Each path below is one point turned by a fixed rotation once a step. After each direction that follows a path, write how fast that rotation turns it, in degrees each step (0 if it stays still).
Each turn is a multiple of 5 degrees from 10 to 175, or 0.
Each row of a path follows its step; steps can be skipped.
Rotation 1:
step 0: [ 34 -17   0 -18  10 -22  26  56  -6  -3 -11   2 -20   9 -36  45  -7  40
   1  24 -31 -38 -41  12   6  34  14   2  16  -1   4  51  54 -23  -8 -33
 -40   7 -11 -31  10  -8   9  10  -4   3  44 -21  -9 -23]
step 1: [  8  22  42   8  18   6   6  -4 -13  41  48  17 -20   3 -34 -36  19  57
  35  -4 -53 -14  -6   8 -11  26  -3   6   8 -12 -34 -42  25 -21  23 -16
  20  18 -57   5  10   8  -1 -24 -25  19   7  27   5 -36]
step 2: [-26  -4 -15 -21   0 -62 -19   3 -35 -38  19   6   9  52 -19 -23  -9 -13
  -1   0   7 -31  -6  38  29  -8   4  19 -26 -19 -39  -3   1 -21   0 -41
   3 -66 -20  -7  11 -15  -5 -15 -28  63  -1  10  -5 -23]
step 3: [ 28   3 -14 -40  22   6  15  13 -13  59   7 -17  -4  22 -25  14  29   4
 -27 -39  44 -12 -31 -27  24 -26  15  32  49 -21 -49  30   9 -47   0   5
 -15 -26 -16 -16  -1  -2  17  -6  36  16  10  14  22 -30]
step 4: [ 35   1  -1 -33   8 -18  13  -6 -11   0   6 -34  50  38 -14  11   8  31
  24   1 -29 -51 -32  22  -8  58  -6 -13   6  51 -34   8  49 -22 -23  53
  11   5 -23 -20 -10  16 -16   3   9  10 -26  -9   6 -10]
step 5: [-21  25  15 -23  -8  11   3  -9 -40 -21  14  -1 -15  26  28 -22  26  -3
  29   1 -30 -43  30 -15  44 -18  -8  21  -4 -33 -21 -14  54 -10 -17  -9
  -1  57 -47 -37  43 -25  -7 -16  15  28   4 -16  11 -21]
step 6: [ -9  -1  -6  -6  14  28   9  -7  -1  -1  15 -31 -34  -1 -35 -20   2 -22
  -3 -11   6 -10 -12 -32  42  14 -18   0   1   6 -86   9   3  11 -22 -10
  -2 -61  -9 -14   9  -6 -58 -60 -12  38 -16 -18 -16  13]
step 7: [-17  21   5 -43  24  34  -4  38 -38   3 -34 -19  24 -11 -37   4  56  40
 -38 -26  29 -38 -19  -3   8 -31   6 -13 -25  43 -35  23   7  -3  -8  16
   3  11  31 -26  10 -15  -1  24 -21  40  -1  -7  20 -15]
step 8: [  4  -8  -4 -19   3 -20  -9 -44  34 -12  56 -30  12  -7  11   9  19  34
  18 -36 -24  16   6 -19   7   2  36 -47  19   0 -62   3  34  -3 -12  33
 -23  40  11 -46  30   6   8  28 -10  33 -28  -1   1  -4]
Directions:
[-11  -8  -1  11   4   2  -8  -6  -7   0   5   7   5  -2 -11  10   9   6
  -8   6  -2   8   1   3  11  -2   0  15   0   0  -2   2  -3   8   4  11
  10 -17   3 -17  -4  -6  13  -2   2  -3  -2  -1   7   3]  85
[ 13   7  -5   2   6   5  -9  -2  -4  -4  -3   1 -13  -1   9 -14   6   1
   0  -3  -7  -8   6   5   1 -15   7   4  -2   4   2  -6 -15   2   4  -7
  -4 -20 -15  -5   0   0  -8  -1  -5  -4  -4  -8  -3   7]  90
[-17   7 -12   4   3 -10   6   3  -2  -2   3  -1  -6  11  11 -12 -10  -5
  10  -2   5  17  -7  -3   5  -7  -4  18  -6   4  -6  -6   8  10   4  -4
   3   2   0  -1   5   4  -6  -4  -2  -1   2  10  -2   5]  100
[ 12  12 -11  -1  -8   8   8  -4  -4  -5  -1  11  13   0  10   0  -9 -12
   3   5   4   3   1  -5   4  -2 -13   1   5   4   6  12   1  -9  -5  16
   8  -1 -16  -4  -2  -6  -1  -9   7  -4  -4  -3   1  -3]  55
Rotation 2:
step 0: [ 26 -24  25  37  28  16  -5  17   0  -3 -21   6  -6 -10  34  -2  35  -5
 -26 -20 -14 -16  -8  64  50   8 -23  27  22  23  70   5 -23 -22  25 -10
 -35   0  -2   3 -12 -40 -25  40  36  14 -16 -14 -10 -11]
step 1: [-17  -9   7   5 -16   1 -10 -20  18  -9 -16   2 -30  27   9   4 -24  11
 -30 -31   9  -1 -23   2  64 -17  16  64  32  36  -7  47   6  16 -15   2
 -19 -21  78  19 -17 -15  -7  22 -27 -18 -34 -33  19  -8]
step 2: [ 26  -2  17  19 -19  -2  21 -13 -34  15 -14  23 -44 -15   4   3  -4   0
 -48 -23 -13 -29 -21  23   1  -5  22  36  65 -40   6  43 -24  -7  48 -48
   5  17 -21 -12 -48  11 -27   3 -15  14 -34  12  20  11]
step 3: [ -9  23  -9  10  53  21   6  -4  12  -9  14   4 -56  -6 -17   1  41 -27
   7  -3 -15  -2  -7  21  52   5 -21  59   4 -29  -7 -16  37  13  10 -31
  34  20  26  43 -36  -4   9  52 -33  16 -35  -1  -6  -3]
step 4: [ 34 -13   6  10  11  32   1 -13  24  10 -13  -3 -44  24  -5  21  20 -16
 -24 -14 -19 -29  19  44  45 -27  34  32  46  12   9  32  -3 -42 -43  19
   7  -6 -52  42 -13 -38 -12 -17  -4  35  -3  -6 -22   7]
step 5: [ -6  -6 -25  28 -23 -16 -12  10  28 -30   2 -11 -85   7  19  -1  17  15
 -17 -23   3   5  12  -9  17 -14  22  24  14  24  43  13  35 -39  63   8
   5 -41  24  19 -33 -18 -21  52  -5  -1   9   6  13  11]
step 6: [ 38  23 -39   3  12  19   9 -19 -16  -9  10  18 -12  -3  17 -22 -26  -9
 -41   1 -30  -2  -5  18  39   5  57  14  33  14 -35  43 -21 -11  -1 -51
  20 -10  18  28 -37 -21  25  31  -3  18  37  -2  52   7]
step 7: [ 11  30   0  39  16 -23  11   3  40 -20   6  28 -58 -26  36   2  25  -1
  -1 -18   9 -51   8  45  -6  31  -7  15   4  12  -2  -8 -25  24   0 -36
  14   3   1   3 -72 -53 -27  16   7  16  -9   5 -13 -31]
step 8: [  4  27 -13   5 -16  39 -12   3  22  -3   6  -4 -10   5  -2  16 -15   1
 -43 -49  -4   6  -6  26  50 -29   2  22  38 -11  20 -25 -23  28 -21  38
  42  -3  14  71 -48 -28   2  14   6 -20  13 -45   5 -16]
Directions:
[-11  -4   9   0   1  -3  -5   2 -16   7  -5  10   3  -1   4  -6  -1  -2
  -3   0   6   5   2  14  16  -4 -11   6   9  -2  -3   3   2   9   4   8
 -12   1  -1  -8   6  13   4  -2   1  -7 -22   1  -2   3]  35
[ -2  -6  -2   1  -6  12  -5  -3   0  -1  11  -7   4  -2  -5  -4  -4   0
  -1  12   7   8   6  -9   4  -3  -4  -2  14  -5 -10   1   0   1 -13   4
   1  -4  16   9  -3   2  20   5  -8   9  -1 -14   3  -8]  155
[ 12 -10   1  -1  -2   3   9 -11   4  -5 -13 -11  -2   6 -12  -4  -2  -5
  -4   8   1  -4 -20  -1  -4   0  -5  10  -1  -5  -4   8  10  -6   2  -4
 -10  -1  -5   5   5   1  -3  16  -1  -1 -14   4  -7  -5]  25
[ 11   5   0 -12   0  -3   0   0  -1  16   3  -3   2   3  -3 -14  -4  -3
 -20  -1   7 -20   6   6  -5   7   7   1   7   3  -3  -6   1  -7  -9   0
  -7   5  -5   0   9   3  -2 -10  -6   7   1  -9   9   6]  155
[ -5  13   7  -1  -2  -1  11  -1  -5 -10   6  -6   4   1  -5  -5   6  -6
  -4  -9  -9  -4  -8  -3  -4  11  -6   2   9  -3  -6   4   5   9  -4   4
  15   3  -6  -9 -16   9  -6 -11  -4  -7  -4  -9   1 -16]  70
